Rows swapped in pairs by one turn or mirror: which row each one swaps with:
The rows were stretched afterwards, more along some directions than others.
bopit: -5	-4	-3	-24	-11	-30	-9	12	1	18	18	-5	8	-4	20	-29	15	-36	1	-8	14
Vamo: -6	15	-39	36	-13	16	-17	10	15	3	-17	22	-15	-16	4	-7	12	-36	21	-15	-2
zifet: 5	-4	-36	6	-4	13	3	32	-3	4	2	-26	6	-12	-14	20	21	-30	33	-19	-5
ritag: 5	2	-13	0	29	2	39	-4	6	9	22	12	-3	7	-7	-10	-4	-28	18	8	-25
kuno: 4	-24	-19	-22	5	24	25	-21	17	-14	-1	-3	-8	0	-27	-10	3	-18	32	-10	-15
kub: -6	-23	-17	-11	9	16	16	0	0	7	32	-31	-13	-13	4	30	12	10	11	-17	34
zot: -6	-14	-12	10	2	34	-14	37	20	18	19	-5	-18	-7	7	13	20	-9	29	1	31
Vezi: -1	-9	-27	-25	20	30	-1	-14	3	-16	11	0	-32	8	-9	22	26	-47	16	-2	2
Fesa: -40	-23	-7	-2	3	-39	-9	-18	-3	23	0	-3	9	0	1	-36	18	-33	26	13	4
losu: 0	-16	-6	-24	-42	4	3	8	12	18	1	-19	-13	8	-20	28	-2	23	-2	11	5
nipa: 4	-16	29	-21	11	7	16	21	3	0	-12	-3	5	18	-12	-2	9	-15	-9	1	11
vegum: 0	-3	8	9	24	7	3	19	2	7	15	13	-8	0	-25	-54	-18	-35	30	3	-5
Penu: -18	-30	-24	8	17	1	-10	-4	-9	14	26	-7	-1	14	-17	-13	5	-75	33	-24	24
duli: -20	8	-11	34	-4	-8	-25	-42	1	-4	-10	32	-26	-11	-14	-37	-26	-30	17	-17	24
Lador: -19	9	-9	27	8	9	-26	10	-8	7	26	4	19	-15	5	-21	16	-19	18	-20	25
mim: 1	-1	-11	-35	16	22	1	-5	-6	-2	19	13	-4	-14	9	3	17	-23	10	0	29
gena: -8	-21	-37	-31	-15	-22	4	3	-6	18	19	-1	24	-9	27	-1	26	-33	8	-24	-21
fuge: -17	5	-12	13	1	-12	-23	31	-3	9	25	3	-19	-34	7	-17	-2	-36	7	-10	-31
fekos: 2	-23	-18	-35	-1	-7	17	-45	17	-12	-7	0	-9	3	-7	-23	-24	-16	3	-16	1
sodi: -16	9	-33	3	-29	-24	-2	-22	3	19	-11	3	3	-14	20	18	29	-12	3	3	-14
tul: -22	13	-26	-14	-20	-18	-20	-29	3	-11	-20	5	-41	1	-18	-3	12	-34	9	0	8
ker: -5	-21	-39	-11	-10	17	-14	-6	9	0	23	-16	-7	-4	-26	-8	-7	-65	16	-40	4
sena: 12	3	-12	-45	-16	11	11	-1	11	4	19	-17	0	14	4	51	11	7	-12	-6	26
Lemu: 10	-2	-15	5	34	26	19	33	-8	-8	6	-14	30	-19	1	8	15	-7	10	-21	-26
dal: 5	-16	9	-3	-4	17	16	-21	32	20	-6	12	16	1	-16	3	-13	2	11	-7	-21
buku: 5	-33	-8	-43	9	10	-3	8	-11	-8	22	-12	27	28	-17	-32	31	-48	20	-8	-12
guneb: 3	-11	1	-35	14	20	24	15	-19	-2	30	-8	12	3	-5	-11	-7	-2	-6	-22	24
Zem: 8	39	4	-6	-6	-9	-19	6	-3	0	5	21	-1	-21	-24	-29	-19	-51	-1	10	-25
devek: -3	19	3	-1	-6	-22	-3	-4	-11	16	1	2	8	2	3	-2	-4	5	12	1	-26
Zurid: -19	-1	-40	10	-25	-12	-33	-18	14	9	-5	6	-24	0	10	24	11	-24	9	16	17
paren: 10	22	-46	-22	-27	2	-4	1	7	10	5	-9	11	-30	2	31	12	-25	9	3	8
mobim: -2	5	-28	2	-7	2	-5	-30	23	16	5	24	2	-8	24	2	27	-37	24	-7	1
Penav: 0	-10	-22	-25	-1	15	20	-6	9	-5	-19	4	-33	6	-26	10	-15	-27	42	-5	18
nug: -3	-31	-13	7	-23	9	1	-47	14	-1	-6	8	-25	17	-30	-3	-39	-11	36	-13	31
seb: -21	-18	-14	45	-8	11	-39	-32	23	-3	-19	19	-38	-7	-5	-2	-17	-32	17	-17	27
fegi: 5	14	-11	12	-1	1	-19	7	-6	3	20	5	25	-13	-9	-31	-2	-65	3	-27	-8
Miku: 0	10	-5	-36	-8	-3	8	3	10	20	29	-7	-11	0	-18	22	-15	-3	-10	14	11
vut: -29	-43	8	-18	25	7	4	6	6	21	32	-18	-18	1	-9	-16	1	6	21	10	30
ved: -1	-1	-18	-7	-8	-12	12	28	1	-4	-17	-22	-18	1	-2	0	-16	6	-6	-14	33
bol: -7	20	-31	25	17	-11	17	25	-4	21	13	0	0	-1	1	-9	24	-42	5	-10	13
dapu: 8	-17	24	-45	4	4	7	-2	-9	-7	30	-7	8	10	-2	-8	-20	6	-1	-9	16
Fosag: -10	-31	23	-12	20	-11	-18	-17	-25	-11	12	10	-6	24	-1	-28	-12	-37	24	-2	19
gevo: 21	-13	14	-1	30	14	17	-2	21	-8	18	-6	-1	6	-12	-25	-33	-20	2	-13	-2
kago: 3	12	-32	4	-23	15	10	4	19	11	12	-14	-8	-21	-36	-3	9	-31	-5	-18	14
fene: -11	-23	-3	-36	-3	7	5	4	2	-9	-19	-7	-18	3	16	14	5	34	16	3	34
tef: -29	-18	5	-9	-39	-12	-11	8	-4	32	3	14	2	-1	3	-13	21	9	11	-2	-1
basi: -17	-7	11	1	18	-33	-10	14	-21	15	6	-3	10	9	25	-22	13	-5	9	16	24
fuvuv: 13	15	-25	-55	-14	16	13	20	9	-7	-3	5	-28	-23	4	29	8	-15	-4	-6	18

Vamo is swapped with -> fene
Miku is swapped with -> Penu
kub is swapped with -> kago
fuvuv is swapped with -> seb
Fesa is swapped with -> ritag

